Rotation paths and how fast each direction turns (degrees each step)
Each turn is a multiple of 5 degrees from 10 to 175, or 0.
Each row of a path follows its step; steps can be skipped.

step 0: [-19.6  33.8 -13.3 -41.2 -16.3  17.6  22.1   9.5  22.6 -27.9   0.4  -2.9
   7.2  12.8  14.0 -13.8  17.9  53.2   3.7 -23.2 -11.1   3.2  10.6 -46.0
 -15.0 -17.1 -20.0  -5.0  -6.6 -22.8  -7.4 -14.6  14.3  21.1 -20.4 -14.1
 -11.8   6.1   8.8  25.9  -5.9 -27.5  31.7  36.7   8.6   6.5 -12.0  14.3
 -25.3 -23.7]
step 1: [ 20.7 -12.1  15.3   3.5   7.5  -1.1   3.3   6.1  21.0 -12.7  -8.0 -17.9
   8.1 -22.0 -25.1  28.0   6.5  -5.9   7.0 -62.7 -24.5   3.4  14.3 -28.8
   5.9 -34.8  -7.3 -14.9   3.4  47.5  -6.0  18.3  22.8   5.9  -1.4  23.1
  25.9  24.6  13.6   7.8  -4.5   0.8  -1.2 -45.0  21.4  24.0  20.6  26.9
  -1.8 -23.6]
step 2: [ 41.0 -15.2   0.2  13.2 -41.4   6.7 -12.4   8.3  -9.0  13.3  -8.7  29.4
  -9.6   7.8  -7.1  25.3 -19.2 -18.9  22.7 -27.4  -2.6   7.1  19.6  49.3
  30.7 -11.4  12.4 -10.9 -24.7  20.5  -1.8   8.4 -14.7 -13.6 -32.0 -11.2
 -27.4 -31.1  13.9  30.4  17.0 -13.4  35.0   3.2   1.8 -23.5  -1.0  -1.0
  34.7 -13.2]
step 3: [ 32.2  29.2  17.8  28.1  11.2  13.5   0.8 -18.7  -1.8  18.9 -36.8  -2.3
  13.0  25.3   4.1 -30.3  22.0  26.0  30.4  12.8  25.8  24.7 -31.3  16.9
 -46.7  32.6   6.0 -13.2  -5.6  15.7  17.7   5.7  26.7  -3.2  37.5 -10.3
  -0.4 -32.6  -6.1  34.1   5.3   8.5  26.4  -5.5  -7.9  -4.9  -1.9   2.5
   6.9  -1.8]
step 4: [ -5.6  -8.4  10.9  -4.1  -8.5   3.5  37.5 -16.0 -10.3  32.7   6.3  -5.7
  -3.8   0.0  -9.9 -19.1  30.0   7.0 -59.8  20.0  -0.1 -16.8 -17.9   4.5
   4.8 -14.4  16.4 -11.3  -6.7  21.6  -6.2  39.2  13.1   5.2   5.8   5.6
  40.2 -37.2  10.5  -8.4   2.8 -12.6 -21.4 -38.5   0.9 -27.4 -28.6 -28.6
 -32.1  23.0]
step 5: [-26.5  31.9  -8.9 -44.7 -11.1 -12.1  21.6   4.0  13.0 -22.5  17.6  -6.6
 -19.7 -10.0  -0.3  -2.6  -0.5  21.0  10.9 -12.6  17.6 -49.3 -37.5 -26.4
  -2.8  -4.9   6.3   7.1 -24.3   2.8  19.4  10.7 -25.9  18.1 -27.7  20.7
 -13.3 -16.9   2.9   1.8  45.1 -32.6  -5.0  35.7 -17.3 -17.5   1.4 -22.0
  12.9  -3.5]
step 6: [-26.2  34.4  14.7 -27.6  -6.4 -15.7  -2.2   2.7  18.4  -6.3 -22.1   0.2
  -1.7  -1.0 -14.3  -0.5 -12.8 -29.8  18.5 -36.3 -20.5  40.2  -7.2 -24.7
 -35.1   0.3  19.5  -0.6  -0.1 -32.4   1.0  25.6  19.4  18.2  -5.5  26.8
  42.0  37.2  13.3  16.3 -27.1 -29.2   2.1 -10.0  -2.4  23.7  15.4   0.6
   8.9 -25.4]
step 7: [ 25.8 -19.1  13.1  24.2  -5.6   7.5 -12.5   9.8   2.2  -9.6  18.1 -19.1
 -21.1  25.1 -18.6  37.3  15.3  -0.6   0.4  -1.9 -37.0  12.2  39.5  25.0
  -9.9 -50.7  36.4 -20.0 -15.6 -10.9   4.3  15.7   1.4   0.6 -19.7   5.5
 -25.4 -11.9   1.5 -37.6 -16.2 -26.4   7.1 -15.7  10.2  13.5 -10.7  -8.4
  20.9 -42.1]
step 8: [ 14.1   5.9 -19.4  10.3   8.0  49.8 -17.4  -7.2 -23.5 -17.6  -3.6 -33.9
  -3.0  18.6   9.1   8.4  -3.1  -2.1  34.1  16.3  28.2  25.5   5.4  -1.8
 -12.6 -16.7  19.9 -27.9  -4.2  30.5  17.0 -15.1   6.5   5.7   0.1  11.1
 -40.8  -3.6  13.2  38.7  10.7 -15.6  44.0   1.2 -19.3 -13.0  -2.3  23.0
   0.6  49.1]
step 9: [-15.8  25.4  40.9  -5.8   6.0  30.9  16.9 -40.6 -15.7  13.0 -13.5  33.7
 -18.8  18.0  15.0 -18.7  20.2  24.2 -11.3 -27.5   2.1   7.7  28.3   8.1
  -9.0   3.6  -4.9 -24.1  28.1  17.6  -3.6  -2.2  21.0  18.8   2.4 -28.3
  32.6  -6.2  23.5  -2.9  12.0  19.9 -14.0 -43.8   1.2 -28.9   0.7   5.0
   7.0  38.2]
[-12.5   1.6   4.5 -10.5  -4.0  -0.7  -8.9   0.5 -14.1   2.4  -8.2  -4.7
   0.7  -5.4  -0.1  -3.1   3.4   0.8  -7.4  10.0  -4.1  -1.2  -2.2  -6.9
  -4.6  -0.7  -0.5   8.3  -7.4   4.3   2.4  -8.7  -3.4  -2.2  -3.6  -4.5
  -1.0  -2.0  -6.6  -0.1   2.7   2.6   6.6 -14.0   2.0 -10.6   5.4   4.4
   2.1 -11.4] | 65
[  1.1 -14.7   6.5  -9.7  -4.1   2.6  -1.5   6.5   2.9  -0.6   4.6   1.2
  12.1   0.6  -0.2  -2.5   3.7   0.7   0.0   3.3   2.3   4.8  -3.0  -7.2
  -4.7   5.1   1.4  -8.4   3.9  15.3  -3.0  -8.9  -4.0  -2.7  -0.3   7.1
  -4.8  -6.5   1.2  -9.5  -3.3  -9.9  -5.7  -2.9   2.5  10.7 -12.9   0.2
  -1.2  -1.5] | 110
[  2.5  -9.5   4.0   6.4  11.6  -4.1  -7.8  -4.5  -0.7  -7.6  -7.3   4.2
  -1.3  -1.4   5.3  10.2  -4.6  -0.9  -6.6  -7.8   5.1  -4.7   6.8  -3.1
  -3.5  -3.8  -0.2 -10.3  -5.3   1.8   7.8  -4.9  -8.2   1.2   0.6  -8.7
   3.1   4.9  -2.7   6.2  -9.2  -8.8  15.9  -2.4   4.5   4.7  -2.4  -4.9
   1.4   0.5] | 60
[ -8.6  -4.3  -3.1  -0.1  -0.3   2.5  -3.8 -13.9   7.0  10.9   2.4   2.2
   6.8   1.1  -3.3  -1.2  -1.0 -11.9  -1.4  -8.3  -0.7   7.0   1.7   3.9
   2.8  -4.7  -3.1   7.5   0.4   1.2  -1.4   0.3   2.9  -2.8  12.9  -0.3
  10.5   2.2  -3.2 -10.8   7.3 -15.1   5.5  -7.3  -2.1  -1.9   4.4   5.9
  -4.2   6.7] | 145
[  2.6   9.3   5.5   4.5  -9.3  -9.1  -7.0  -1.1   2.6  -0.8   8.0  -3.7
   6.2   1.3   0.7   4.6   1.2  -8.0  -1.7   2.4   5.3   4.0  13.6   0.8
  -5.0  -3.0   6.2  -5.0  12.8   4.7  -1.7  -0.3  -2.2  -4.3  14.6   0.8
 -10.4  -5.1  -4.0   6.7  -0.3   7.0   3.7  -2.4  -7.8 -10.4  -1.0  -8.4
  -2.1  -2.7] | 70
[ -8.3  -4.2   5.3   8.8   0.9  -3.4   0.6   6.5   5.1  -4.4   2.4   9.7
  -7.2   4.6  -1.2  -8.0   1.1  -1.9  -0.7   2.0   6.0  -1.7  -8.2  -4.1
  -4.5  -6.8  -8.9   6.4  12.3  -4.6  11.1   0.5   1.3  -0.9  -5.9  -4.4
   0.6  -3.5  -9.9   9.8   7.6  -4.8  -7.4  -7.0   2.0  -5.7 -11.8  -1.6
  -6.8   5.8] | 65

step 0: [-26.1   6.7  -2.7 -31.3 -19.9   8.1  29.3 -16.5   8.1  -4.7  -7.9  -5.1
   1.9  14.5  14.4  -5.9 -13.6  25.0  51.8  13.1  20.0  20.1 -17.2  44.3
  -9.4  55.7 -27.5  25.6  17.3  -1.4 -19.0   0.1  16.6   0.5  -4.4 -20.2
  10.4   4.5  -4.7  25.4   7.3  20.2   9.5  -8.4 -34.7  15.6 -32.2  17.3
   1.7  11.6]
step 1: [  5.0  18.5 -41.7  -0.6  -3.1   8.7  31.6 -15.8 -17.1   1.1  -5.8  -4.0
 -47.9   1.8  26.9 -33.1  19.3  15.1  40.8  15.1  13.8  -1.3  29.1  36.5
   7.8 -10.0 -16.6  38.1  17.5 -25.7  -2.4  -5.5   0.3 -20.9  18.8  -1.2
   9.2   1.3 -27.9  19.6 -22.5 -26.8 -15.9 -20.5  -8.7  19.8   7.6   7.5
  -7.5 -32.9]
step 2: [ 32.3  23.9 -39.6   7.3  18.5 -36.9  19.8  -8.4  25.4  -3.5 -10.7  14.3
 -22.5   4.6 -13.2   0.7  -2.0   2.4  -5.6  15.0  49.4  -2.5  -8.4   8.7
   4.3 -13.6  -9.3  10.2   8.1  -9.5 -29.1 -25.8  -9.4 -25.4   3.9 -24.5
 -12.3  42.7 -13.2  32.9   6.0 -29.0  33.4  24.6 -31.4  26.1  -0.4  22.3
  -8.8   2.3]
step 3: [  8.3  31.1   5.6  35.0  21.6 -26.1  28.9  -4.2  42.4  -4.6 -26.8  15.8
 -14.7  12.2 -46.0  28.8 -10.6   3.2   3.7  24.3  -5.2 -11.3  -1.5  40.0
  17.6  25.1 -35.2 -11.8   0.7 -38.0  -9.6  -6.1  14.5  16.7  -0.9  -3.4
  20.2   9.1 -14.1  33.6  -0.3  13.5 -26.9 -16.7 -15.7  10.4 -16.0   4.7
 -14.2 -17.7]
step 4: [ -4.4  -7.0 -17.6   8.1  -8.5 -29.0  12.1 -35.3  -3.1  24.6 -23.6  30.3
 -12.9  23.0  -9.6  -5.8   2.7  -6.9 -12.9  13.5   7.3 -41.0  29.6  18.5
  53.5  -3.1 -18.3  21.3  -9.9 -25.2   7.3  30.4  -1.4  28.2  -1.5   3.3
 -13.4  21.2 -16.0  17.2   5.0   9.8  -1.8 -10.3 -15.0 -20.8  59.3  11.3
  -6.5 -20.8]
step 5: [  0.1 -39.4  -9.9  24.3  28.8  -9.3  27.0  -9.5  20.9   6.8 -15.5  -2.6
 -17.6  28.6  21.0   5.6  -9.9 -18.8 -15.3  28.5  40.9 -15.6 -18.1   9.1
   8.1  24.8 -12.4  12.2  12.7  -1.4 -15.0  -5.5  12.4  34.9 -20.2   4.7
 -46.2  13.9  20.8  25.0  26.5  -5.1 -13.7  23.4  19.0 -10.8  27.0  19.8
 -22.6  33.8]
step 6: [  7.7 -23.4   5.3  26.5  49.7  40.9  -1.3  -1.5 -12.7  -2.2  -7.6  -4.8
 -21.4  62.8  -0.3  -8.2 -18.7   3.6  14.1  32.6   5.7  17.3   4.2  17.7
  13.9  57.3 -22.9   3.1 -10.4  -0.6  -7.9  17.6  16.4  14.9 -21.3   4.2
   9.0  16.0  -2.9   7.4   6.7   2.9  15.6 -28.1  -2.2 -36.5  -8.3  -2.0
 -12.0 -21.8]
step 7: [  5.1 -15.3 -14.3  11.1 -18.4  27.3  17.8 -56.7 -32.7  36.5  10.1  17.7
   8.1   9.9  -3.8  -8.2 -15.4  12.3  31.7  20.6  32.1  -4.2  17.1   9.4
   8.6   6.9 -30.1  35.4   7.0  56.0  -5.6   7.1   7.2  16.5 -37.3   4.0
  -9.8   5.5  -0.4  15.6   5.7 -23.0  14.4   2.0 -14.9  -5.8  -4.6 -10.0
 -10.5 -29.5]
step 8: [ 21.6 -30.6 -34.8 -13.7   3.7 -10.1  31.1 -10.4  -8.9  10.3   5.7 -23.6
 -40.0  13.4 -29.7 -27.4  -6.2 -16.5  39.8  17.1  16.9  -2.7  -9.5 -10.7
   2.7  23.1 -21.9   7.5  14.7   4.4 -10.2 -24.2  32.9  -4.4 -17.8  12.4
 -10.7 -19.0 -18.6 -21.1  27.8 -29.2  -8.6  27.3  -5.0  28.3 -32.7   7.3
 -33.9  -9.2]
step 9: [ 36.7  13.2 -20.7  12.2 -20.7 -14.7   3.9   1.5   2.9 -10.3  10.8 -12.4
 -25.9  33.6 -37.0 -28.1 -13.2  21.8   0.4  -7.5  31.8 -15.3  -5.0  31.7
 -12.8  42.6 -11.9  -1.9  27.2  -8.7  -0.3 -18.7 -17.1 -30.8 -37.7  14.0
  14.1   1.8 -42.5  -3.8  21.5  17.0  24.0 -24.2 -17.4  -0.6  -0.3 -16.1
  -0.9 -29.7]
[  5.8   7.0  -6.4   2.6  -4.6  -1.0  -0.1   0.5  -4.2   3.5   3.2 -19.9
   1.5  -7.0  -4.8   3.9   6.9  10.2   8.6  10.3  -1.1  -1.9  -5.6  -5.8
   4.1   1.9   3.8  12.3  -5.8  -6.2   1.7  -4.0  -4.9  -0.5   3.8   2.1
  -0.3   5.5  11.1   3.2   5.5  -2.4   1.3   3.9  -0.6 -10.3  -9.0  -2.8
   2.6  -6.0] | 55
[  2.3  -4.5  -0.5   8.3  -7.6  -8.1  -4.3  -4.0  -3.7 -16.1   0.4   4.4
   9.0  -5.4   3.9  -2.9   1.8  -2.4   1.8   5.8   4.3  -6.6  -3.8   6.0
   3.7  -7.0  -2.4   6.0  -9.2  10.0 -12.6  -4.9  -2.8  -1.4  -7.5   1.5
  -5.0   0.6   5.2  -5.0  -8.6   6.7  13.7   3.2  -3.3   2.1   5.9   2.0
   5.0  -0.8] | 140
[ -1.5  -1.6   6.1   4.1  -1.9   6.1  -3.5  -2.1   6.3  10.2  -3.1  11.3
  16.7  -3.3  -5.4  10.0  -2.9  -0.2   9.2  -0.5  -5.0   0.2   3.4   0.9
   7.2  -2.0  -8.9  -1.4 -10.2   6.1   0.6  -0.9   7.1   1.0   1.3  -3.9
   5.6   6.7  -7.0   1.7   3.6   1.2  -1.5  -3.8  -9.0  -3.5 -14.7  -2.2
   8.9   0.4] | 100
[ -3.0   7.1   8.1  10.0  -8.2   5.3   9.2  -1.5   3.9   2.7   3.3   3.1
   4.6  -6.6  -3.7  -1.0  -1.3   5.7   2.6  -6.1   3.5  -5.7 -10.6   9.0
  -8.7   2.3  -6.2   1.8   6.5   6.7   9.8  -8.5  -5.8   6.7  -4.5  -4.8
  -4.8  -2.6   4.9  11.3  -0.7  -4.4  -1.2   2.5  14.2   2.4   0.7   2.3
   0.0   9.0] | 155
[-10.3  -3.2   1.2   0.8   3.2  -3.1 -10.1   7.9  -1.0 -11.6   3.3  -6.2
  -7.6  -4.2  -6.2  10.3  -4.5  -1.2  -0.5  -8.4   7.7   6.8  -8.3   1.2
   1.3  14.0 -10.8  -8.0 -11.1  -5.6  -5.9  -3.3   2.2  -9.0  -5.7  -3.4
   0.4   2.8   1.4   4.0  10.1  -1.5   1.0   0.6   2.9   3.0  -1.2  -1.5
  -0.6   3.8] | 120
[  6.3   3.0   8.7  -1.7 -10.4   6.8   4.0  -3.1 -11.1  -1.4  -3.7  -3.8
  -5.3   5.0   2.1  -0.4   3.4 -18.5   9.4   8.1   3.5   4.4  -0.9  -6.3
  -5.5   3.7   0.0   1.1   0.5   8.6   0.8   6.7  -3.2  -7.0  -7.1 -17.5
  -1.2   1.6   1.9  -5.9   5.7   2.7  -6.3  -5.5   1.6   1.4  -2.3  -0.4
   3.1   1.1] | 45
[  1.9   7.3  -2.4   0.8  -6.5   1.1   8.8   6.1   9.8   1.5  -5.2   9.6
   1.7  -7.4   3.7   6.9   8.2  -2.0  -0.2   1.4   8.4  -0.8 -13.0  -0.6
  -2.2   2.5   7.3   5.9  -6.8  -9.2  -1.8   8.6   0.7  -1.2   1.5   4.7
  10.7   6.7  -3.8  -9.1  -0.5  -9.1   3.9 -10.6   1.2   9.9   6.3  -4.0
  -5.3   0.0] | 40
[ -8.0   3.1  -4.7  -1.6  13.6   8.4  -2.7  -5.2 -14.4   0.9  -7.1   3.7
  -4.6  -5.5   2.3  -6.1  -8.5   2.6   5.0   8.5  -3.7   7.1  -5.6   3.3
  -7.3  -7.1   3.1  -3.0  -0.8   7.3  -5.0  -4.4   1.9  -2.2   3.3   1.7
   0.4  11.7   4.4   6.0  -5.9 -12.6   3.9  -5.6   1.3   5.6  -3.2  -9.5
  -1.5   1.3] | 65
